50 stands for zero in the data rows.
Some points, each followed by its number:
52,61,68,79,79,72,56,39,45,37,38,39,52,44,59,54,57,57,60,57,61,54,38,41,39,39,35,41 0
52,69,79,79,78,68,56,41,46,42,36,38,37,45,42,52,56,54,66,69,74,62,60,54,49,40,38,31 1
48,44,58,60,79,77,71,64,57,45,51,49,44,45,44,37,48,43,49,62,72,71,76,62,55,58,54,38 2
45,46,47,54,56,63,77,71,71,64,64,51,43,38,34,44,43,45,42,49,64,68,79,74,64,54,62,59 3
36,35,42,37,41,37,40,52,54,65,79,78,74,77,71,55,44,40,42,42,45,51,71,78,73,65,58,65 4
42,42,33,32,45,51,61,63,77,80,75,66,64,49,42,35,42,40,41,34,44,51,63,69,76,79,80,77 5
51,50,57,77,71,72,63,55,43,41,44,43,38,43,39,37,41,41,35,39,32,37,34,49,73,79,80,79 6
48,43,38,41,56,54,68,65,64,62,53,57,43,48,38,35,34,42,40,40,36,32,43,56,79,79,80,79 7
38,44,39,32,38,34,38,39,45,57,59,64,74,64,60,60,53,48,44,42,42,46,71,75,70,55,46,45 8
43,32,39,37,41,35,47,53,55,66,74,77,65,70,60,52,47,45,33,40,34,40,61,73,75,68,61,52 9
38,42,32,35,40,34,39,36,35,43,43,45,46,41,41,47,56,57,60,79,79,79,79,53,48,35,33,31 10
43,45,39,38,32,40,39,35,42,46,45,37,36,46,44,61,80,80,80,79,61,57,44,39,44,46,40,53 11
45,42,39,32,33,32,39,34,36,41,64,79,80,80,68,49,39,38,41,43,50,53,42,48,50,47,60,61 12
43,36,33,45,43,57,72,72,69,59,50,40,44,46,35,42,36,37,41,44,45,45,38,43,54,50,51,65 13
47,40,49,56,72,68,66,63,64,47,47,35,46,45,35,33,36,43,44,44,37,46,36,42,45,50,61,70 14
47,44,62,62,76,67,58,50,48,46,36,43,45,36,43,34,33,42,44,39,47,41,49,53,52,48,53,65 15
67,60,70,71,59,50,50,48,45,47,38,37,47,36,44,35,41,36,42,34,44,47,46,53,57,51,63,69 16
68,64,56,62,53,51,47,46,38,37,38,36,36,42,34,44,33,35,42,40,33,44,45,44,57,53,59,50 17
65,65,60,59,49,50,45,39,36,44,45,46,46,34,42,34,40,35,33,36,34,34,37,48,54,60,68,52 18
63,58,53,61,54,45,48,45,46,37,44,48,33,45,44,35,44,35,35,33,34,38,57,63,60,64,62,57 19
60,67,62,58,46,48,47,44,37,36,39,45,39,46,40,38,57,63,80,78,67,52,34,31,34,37,32,41 20
60,58,55,51,47,42,46,44,35,37,41,35,42,35,39,38,54,67,75,77,66,53,37,33,31,32,32,44 21
60,56,64,54,55,44,46,44,36,35,45,36,39,37,51,56,80,80,75,60,42,32,31,32,31,32,40,46 22
43,50,56,50,60,58,58,51,46,48,52,51,39,46,37,46,43,59,70,70,64,42,36,31,33,35,39,31 23
45,36,42,38,51,72,80,80,79,80,72,61,63,56,54,50,46,37,34,38,37,33,31,31,34,39,32,45 24
37,39,44,53,67,79,80,75,69,54,55,56,64,57,59,53,56,50,41,36,41,32,31,31,31,32,39,31 25
36,44,34,39,51,67,77,80,79,76,69,61,65,66,74,70,66,59,53,42,35,39,31,31,34,35,35,37 26
New points follow, each followed by the numbers of its two nearest points above, nearest first.
35,35,39,37,37,38,34,37,34,38,34,43,38,48,53,46,56,51,62,77,79,79,79,61,45,44,37,44 10 11
38,34,32,35,39,32,37,40,36,41,35,49,58,65,79,80,80,69,67,62,61,51,53,50,44,49,38,34 11 10
44,41,33,36,38,40,33,37,41,41,35,45,44,46,41,55,77,80,80,79,68,53,46,43,43,49,54,38 11 21
45,35,33,39,38,55,66,77,72,76,54,43,46,40,38,37,34,42,37,39,47,47,47,48,52,49,52,53 13 14
36,33,34,32,33,38,34,42,46,54,65,80,80,80,64,46,42,37,45,47,41,46,48,49,46,54,49,49 12 8
45,37,41,45,60,68,72,76,74,66,58,49,46,43,42,42,39,35,38,47,52,65,67,72,76,77,68,57 3 5
51,68,79,79,79,68,51,41,34,43,38,40,53,46,59,53,54,51,52,56,52,37,38,31,31,38,41,43 0 1
36,41,34,32,40,38,37,36,42,36,43,46,44,51,57,76,80,80,80,74,57,61,53,39,47,48,43,38 11 10
46,43,38,44,46,62,62,69,76,79,77,59,57,42,44,47,47,53,59,63,73,70,74,56,49,45,49,50 3 2
42,42,36,37,32,38,40,35,41,35,43,45,45,40,47,64,80,80,80,68,63,58,50,40,39,48,43,36 11 21
37,42,40,40,48,56,60,68,79,79,71,59,41,43,45,35,35,44,41,37,47,40,39,45,45,49,52,64 13 24
35,35,40,32,32,32,36,37,42,45,48,47,57,54,68,70,67,60,62,66,79,79,79,49,41,32,42,31 10 11
39,42,32,37,33,39,40,44,37,37,45,39,44,49,54,64,58,61,66,79,79,79,68,39,31,40,39,31 10 11
56,57,56,61,52,51,47,52,44,48,44,38,39,44,62,72,80,76,61,45,42,32,31,31,31,36,32,42 22 0
45,35,32,38,32,32,32,38,38,47,44,52,53,63,63,67,66,55,56,45,45,60,75,78,69,61,45,32 8 9
45,46,51,69,68,76,70,63,49,42,37,46,37,38,41,36,33,42,35,39,32,32,44,53,74,79,80,79 6 7
44,41,35,32,32,32,38,41,39,38,43,35,36,44,47,68,75,80,80,74,61,52,45,48,45,52,51,41 11 21
45,50,60,79,79,71,66,49,47,38,48,42,53,55,60,65,58,60,63,56,51,52,39,40,39,32,39,31 0 1
40,43,33,32,33,39,39,36,34,44,35,43,43,48,44,69,80,80,80,70,67,50,49,47,37,45,40,50 11 21
37,34,40,39,32,32,40,42,36,42,36,48,49,71,80,80,80,75,68,58,55,58,49,48,40,37,38,49 11 22
52,49,65,67,77,66,62,49,41,40,44,36,43,45,35,43,35,42,36,32,32,40,42,60,72,79,80,69 6 15
44,40,39,37,32,41,32,35,34,36,36,43,46,46,39,53,48,63,78,79,79,79,70,49,43,43,41,31 10 11
35,40,40,37,32,38,34,34,42,36,45,44,39,53,63,80,80,80,75,64,52,51,53,52,49,53,55,61 11 22
42,44,32,32,38,32,38,44,36,44,50,69,80,80,80,65,54,46,39,49,50,53,48,44,53,49,57,69 12 8
36,42,41,45,41,46,62,70,77,80,79,68,59,60,52,46,39,41,43,61,70,67,68,69,55,48,52,31 3 9
39,42,41,40,32,39,33,39,50,57,78,80,80,79,62,51,42,50,51,55,55,48,45,48,40,48,45,48 12 8
43,33,40,32,38,37,39,38,40,35,44,36,43,46,51,57,75,80,80,79,60,60,44,42,44,44,51,39 11 21
46,47,49,50,66,70,80,74,71,65,51,44,49,44,43,41,42,41,38,40,44,61,75,70,70,72,79,71 3 7
44,43,34,37,32,39,33,35,42,35,43,36,47,46,54,69,80,80,80,79,70,54,55,47,42,44,47,50 11 10
49,50,57,60,60,56,55,51,44,48,47,53,60,80,80,80,61,44,37,32,37,32,31,31,31,33,40,43 25 26
50,56,55,56,56,51,50,64,79,80,80,80,50,37,35,44,40,35,39,32,32,32,31,31,33,32,32,45 24 25
